One vector is turned by the same rotation once a step. Each row is the vector after some number of steps, and that number follows the row.
The counts run from 0 to 169.
[ 13 -17  18 -16 -32  -7  -6   3   4 -18   0   1  -2  14   6 -15  -7   6
  -6  23   9  13 -10 -19 -13  20   3   7 -20 -10  -3 -31   2 -11]
105
[ 17  -4  -5 -31  -3  -8   7   1  -5  -3   1  -7   6  -8  19   4  10  35
  -9  26  19 -19  -4 -19  19   0  16  10 -12  -5 -17  -9  15   7]
89
[  6 -13   0  -9   5  18   3  -7   8 -37   6   8  14   0  31  -5  -3  -4
   1  18  -4 -21  -1   4  -7  15  10  -1   4  24 -25 -22   3 -12]
162
[  3 -17  14  -7 -10  12   3  -2   2 -31  16   8   5  10  22  -9 -15   7
  10  23  -2  -1   2 -12  -3  19  -7  13  -5  15 -20 -37  -2 -10]
70
[  0 -15   9 -13 -12   2 -17   6  11 -25   9 -16  27 -16   4   6  18  20
 -27   7  10  -6 -24  -8 -14  10  10   5  14  14 -19   0   8 -10]
23
[ 30 -12 -14  -2 -25 -15  -1  13   4 -24  -2   5  -4   7  14 -20   1   1
 -19  25  21  10  -7   0  -9  12  -8  -8 -11 -17   4 -17  -4 -14]
138
[ 17 -17  -9  -7  -4 -10   0  15  -7 -24  19  -2  23  -3   8   3  13  40
 -24  18  23  -5  -5  -7   6  -2 -12   3   9  11  -6  -2   2   2]
53
[ -2 -18  13   6  -6  15   5 -10  -2 -25  20  12   4   6  25 -10 -15   8
   9  24   8  -6  -6 -16  -6  18 -12  12   1  14 -17 -30  -9 -15]
68
[ -2   0  -5 -11   2  -8  -8  10  -6 -11  12 -14  12  -3  25  -9   9  24
  -8   5  32  -2  -4  -5  19 -11 -21   7  12  -2 -30 -29  14   6]
83
[ 15  -2  -8  13  -4  16   3  -7   8 -21   7  -3 -11 -22  32  -6  -5  -5
  -1  21  12 -18 -17 -10 -11  20   3   8   6  -5 -30  -5  -2 -21]
32
[  2 -18  13   0  -7  15   4  -7  -1 -27  19   9   6   8  23 -10 -14   9
  10  23   2  -4  -3 -15  -4  19  -9  13  -2  14 -19 -34  -7 -13]
69
[ 24  -9  -3  -6   0   4   9  -9 -12 -10 -13   2  -9 -15  32 -14   1   8
  -5  29  18 -25 -13  -9 -14   3  17   2 -16 -18 -18 -12   9   0]
1
[ 19  -9  -6  12   3  17   5  -5  -4 -31   7   1  -7 -20  34 -11  -6  -4
   0  23   8 -18 -11  -1 -16  16  -1   4   3  -1 -29 -15  -2 -14]
34
[ 10   0 -12   4 -11  13  -1  -9  18 -13   8  -8  -7 -20  30  -1   0  -4
  -6  19  14 -16 -22 -15  -3  22   7  10   8  -4 -30   4   1 -25]
30
[ 25 -15 -22  -9 -26  -9  -2   2  10 -16  -7   9   0   7  23 -21  -1  -3
 -11  28  17   8  -9   6  -4  10  -7  -5 -11 -17   3 -20  -4 -18]
136
[ 21 -16 -24 -12 -25  -5  -5  -3  12 -13 -10  11   4   7  27 -21  -1  -4
  -9  27  16   4 -10   8  -1   9  -6  -5  -8 -13   1 -19  -3 -19]
135
[ 15   0 -11 -20 -12   1 -11   2   8  -6   1 -22   0 -29  17   5   6  17
  -5  16  10  -5 -21 -11   3   9   7  19   1 -14 -38  -8  13  -8]
120
[ -6 -14  11  14  -4  16   7 -13   1 -18  20   9   0   3  29 -10 -10   7
   4  21  20 -14 -11 -24  -3  17 -11  10   7  11 -15 -17  -8 -19]
66
[  4 -16  10  -9 -11   0 -17  10   5 -27   9 -16  25 -13   1   5  18  23
 -27   8  14  -4 -23  -9 -19   8   4   4  13  11 -18  -3   6  -6]
22
[ -2 -13   4 -16 -13   4 -19   1  17 -21   8 -16  26 -14   6   8  17  17
 -22   9   9  -9 -24  -8  -8  13  11   6  15  13 -22   3   9 -12]
24
[  8  -5  28 -10 -25 -12 -10  13   4 -28   1 -12  -4  11   3 -18   3  -1
 -18  10  16  10 -10 -20 -19  16   9  -2 -12  -9  -9 -28  11  -6]
108
[ 14  -3   3 -24  -2  -8  12  -6  -4  -2  -2  -3   3  -2  22   0  11  27
 -13  26  23 -27  -7 -23  11   1  26   2 -14  -4 -13  -2  15   5]
91
[ -6  -7  12  16  -7  14   8 -14   7 -13  19   7  -3   5  30  -7  -3   6
  -5  19  28 -21 -15 -29   1  18  -2   5   8  10 -11  -2  -6 -22]
64
[ 16  -9 -14 -22  -6   1  -1   7  14 -35  -6   6  14  12  27 -15   3 -10
  -9  18   0  -6   5  17   3   9   5 -14  -3  12 -15 -28   7 -12]
41
[ 17 -11 -13 -19  -3   5   0   3   9 -39  -3   9  15   9  29 -15   0  -6
  -5  20  -4  -7   4  19  -3  10   6 -11  -3  13 -17 -28   4 -10]
40
[ 22 -11   0  -4   0   4   9 -12 -15 -14 -14   5  -4 -10  32 -16   3   6
  -5  29  16 -24 -13  -8 -19   1  16  -3 -16 -16 -14 -17   9   0]
2
[  1  -7  -9 -12 -21   0 -12   4  27 -13  16 -13  18  -9  10   7  13  17
 -23  12  18  -2 -24 -15   7  18   0   7  16  10 -15   9   1 -22]
150
[ 18 -16   2  -4   2   3   6 -10 -16 -18 -15   7   1  -7  30 -19   4   5
  -8  27  17 -25 -10  -3 -21  -1  15  -6 -14 -12 -11 -18   8   0]
3
[  6  -5   8 -13   0  -3  13 -12  -3  -2  -7   2   1   3  28  -7  11  18
 -15  23  30 -34 -10 -23   2   0  25  -5 -11  -4  -6  -3  13   2]
93
[ 14  -6   3  14   2  16   9   0   0 -31  19  -3  -3 -20  23   1  -2  10
  -5  20  10 -23 -12 -17 -14  19   5  10   7   9 -28  -1  -1 -13]
157
[  9 -24   3 -12  -5   2  -2 -12  -6 -18 -19  12  18   6  30 -25   7   0
 -11  23  14 -16 -11   8 -20  -4   9 -11  -7  -3   0 -26   5  -5]
6
